Each row is where one point has got to under a steady rotation. How many steps took it there?
The counts run from 0 to 181.
[209 147 128 140 146 146 132 103  95  94 132 156 123 143 131 109  75 180
  94 153 166 125 135 124 124 118 153 113 141 118 123 138  94 161 144 143
 118  85  82 121  80 151 135 104  89 128 136 127 130 105 143 145] -> 76
[134 187 128 126 110 135 119 129 132  97 181 118 120 171 136  83 144 152
  98 120 134 143 178 107  97 159 136 117 169 179 137 147 151 163 108 111
 128 141 111 142 172 138 135 118  70 125 152 154 119  78 144 127] -> 68
[153 135 175  96 108 167 151  91 113 131 142 187 165 116 119 116 106 111
  80 120 147 109 126 163  97 147  84 105 161 145 142 144 133 139 123  99
  77  91 106 121 124  95 157 124 125 131 158 128 150  69 116 136] -> 8
[134 126 184 101 120 149 151  97 119 134 142 175 171 101 102 107  89 103
  79 157 136 137 117 163 115 139 112 119 151 104 130 122 115 148 118 107
  77  68  92 122 112 100 143 113 121 109 161 103 143  90 117 112] -> 11
[149 101 141  95 103 106 154  76  88 165 120 124 147 115 128 175 109 141
 151  88 171 139 105 122 143 155  90 144  86 126 125 169 162  76  74 103
 133 158 127 123 138 138 110 126  99 133 128 163 144 119 157 141] -> 91
[ 89  67 140 127 106  91 118 123 132 138 110 110 151 139  79 142 102 140
 112 138 124 166 124 136 127 125 147 133 152  55 112 160 133 140  81 130
 150 136 144 123 133 122  95  55 113 122 134 124 177 128 101 147] -> 20
[121 103  93  89 106  92 160 108 126 147 131 167 108 144 132 121 124 137
 136  99  97 109  82 126 170 157 117  79  86 113 141 126 131  99 156 113
 210 119 138  99  92 125 159 138 130 146  90 136 144 115 128 118] -> 31
[177 138 146 113 124 119 143  83  85 111 157 192 137 154 127 103  87 156
  75 121 158 148 137 137 135 147 136  99 142 127 147 132 124 150 132 131
 117 101  75 133 107 120 141 106  87 115 146 118 156  81 145 141] -> 165
[ 67 113 114 100 113 114 105 134 130  88 107 111 114 137 136 128 131 153
 142  87  83 160 127 127 148 138 160 134 105  53 112 126 118 132 122 139
 203 141 184 125 122 108 119  92 143 105 134 120 144 106 124 147] -> 116
[139 166 130 112 118  78 120 149 156 126 123  98 119 118 131  97 158 131
 134 149  81 124 128  93 105 155 111 138 152 154  76 138 146 134 101  83
 154 106 129 139 145 182 129 197  71 127 135 145  92 132 144 121] -> 61
[143 163 131 120 112  72 117 148 154 133 134  98 116 131 127  95 163 134
 128 148  86 125 136  90 103 159 111 130 156 159  83 143 153 137  97  88
 151 117 127 142 149 181 134 187  67 127 128 152  95 132 145 121] -> 62
[156 148 153 124 110  74 119 129 143 135 113  97 150 114 112 123 130 142
 127 144 116 117 127 104 102 153  91 152 156 143  73 167 163 129  72  80
 117 111 124 123 150 179 114 177  64 132 137 151 117 130 144 134] -> 153
[200 160 134 136 148 146 129  97  94  92 139 159 122 145 137 105  81 174
  88 142 160 133 145 124 119 125 160 108 141 122 130 130  96 164 144 145
 119  89  81 127  85 149 136 111  86 119 142 125 124  97 151 147] -> 75
[141 167 131 120 110  78 117 147 159 134 145 100 120 145 124  97 160 134
 122 146  94 125 140  90  99 157 114 127 166 168  91 147 156 137  91  91
 145 123 124 142 158 185 126 176  57 132 130 156 101 123 141 126] -> 63
[181 111 142 134 126 132 147  91 104 125 140 182 145 143 110 107  69 161
  79 152 160 133 116 142 129 122 141  90 148 107 135 139 111 153 141 136
 123  84  76 112  86 131 141  87 105 138 125 114 164 100 119 142] -> 168
[205 136 127 158 143 143 138 106 111 106 118 133 133 133 114 120  65 173
  97 170 167 111 125 129 120 106 148 111 149 109 111 150  93 150 137 141
 121  80  85 102  81 158 128 102 100 147 127 129 139 121 129 142] -> 78
[111 102 129 150 126 142 151 108 126 132 123 101 156 129  90 137  57 139
 122 183 159 127 105 149 144  97 147 128 110  67 109 152 118 126  94 135
 129 103 113  73 117 113 124  64 128 142 134 121 161 122 102  96] -> 174
[129 168 147 118 104 107 125 108 114 112 172 134 153 160 127 111 124 144
  97 105 146 141 166 118 115 170 106 121 158 160 127 156 182 142  80  97
 115 137 115 126 181 125 131 128  74 115 163 142 144  65 147 124] -> 159
[135 171 122 127 108  97 117 141 151 129 164 100 121 158 130  92 159 144
 116 131 111 131 162  88  87 163 121 122 174 186 110 150 159 146  95  97
 140 137 116 144 173 166 131 145  60 131 138 158 114 104 140 126] -> 65
[123 180 131 104 121 139 104 151 152  87  88  88 116  85 143 108 144 134
 148 127  70  96 128 120 109 138 109 153 123 108  65 130 116 132 129 103
 141  79 170 116 110 149 145 182 130 114 153 127  90 127 135 130] -> 56
[105  97 131 119 118 116 155  97 108 144 119  87 139 124 104 162  77 139
 154 149 157 165 100 132 165 117 142 150  69  62 107 151 131  93  74 130
 148 130 129  92 129 119 103  75 123 124 125 135 149 138 133 105] -> 178
[ 86 134 128  94 118 191 168 129 157 163 168  99  83 129 138 113 146  88
 141 163 113 169 110 125 118 119 160 119 101 144 163  98  93 116 121 143
 146 129 112 147 124 101 140  92 128 134 120 149  87 123 117  87] -> 41
[135 105 146  81  87 149 161  83 106 164 135 169 147 122 127 156 125 115
 120  77 150 104 106 151 120 159  64 100 132 149 152 165 154  97 118  89
 122 139 135 117 130 102 149 124 136 146 126 149 162  77 120 148] -> 96
[101  99 131 130 117 123 158 106 114 141 120  89 146 120 103 159  68 136
 146 160 164 157 100 144 165 111 146 144  76  63 106 145 128 101  74 130
 139 124 122  90 127 119 111  75 127 125 135 133 143 134 124  98] -> 177
[121 180 128 107 127 116 106 148 150  94  96  93 122  87 145 104 144 133
 149 132  66 101 122 117 113 147 109 154 118 113  64 130 121 131 126  95
 145  81 165 120 117 155 142 195 117 113 150 127  88 126 141 123] -> 57
[125 108  93  88 107  89 156 104 117 133 123 168 110 142 137 119 118 146
 136  89  98 122  85 124 176 154 117  93  80 101 132 126 132  98 152 114
 212 125 150 102  95 120 155 138 131 132  98 129 149 111 130 120] -> 30
[110 115 166  77  97 164 167  93 120 154 146 185 153 104 115 118 114  87
 102 115 120 120  98 162 124 153  88 103 130 133 152 126 133 115 134  95
 108  91 118 115 113  81 164 125 146 128 143 120 147  76 111 111] -> 100
[ 54  98 124 108 109 118 101 139 140 102 110 103 126 141 114 126 131 143
 132 105  90 172 132 133 129 130 162 131 126  50 117 133 117 139 110 141
 179 147 176 132 128 100 114  63 140 106 138 124 153 110 112 146] -> 114
[153 152 127 103 136 192 136 130 135 141 155  93  67 132 155 125 149 131
 141 143 136 166 135 104  92 121 165 139 122 159 155 120  74 133 131 157
 137 139 101 178 109 147 121 103  92 129 129 165  74 131 147 146] -> 136
[ 77  64 156 106 108 115 126 139 162 168 123 123 126 125  86 123 129  99
 104 162  95 185 111 136 105 117 157 126 163  74 125 129 101 151 107 138
 146 125 126 157 111 117 106  61 121 127 128 123 149 135  93 140] -> 109
[136 131 181  97 115 159 147  94 113 130 140 181 166 108 108 107  92 103
  80 147 140 128 120 168 108 143 103 111 155 119 134 131 124 143 122 106
  77  71  91 120 116  95 146 117 124 119 164 110 151  80 116 113] -> 10
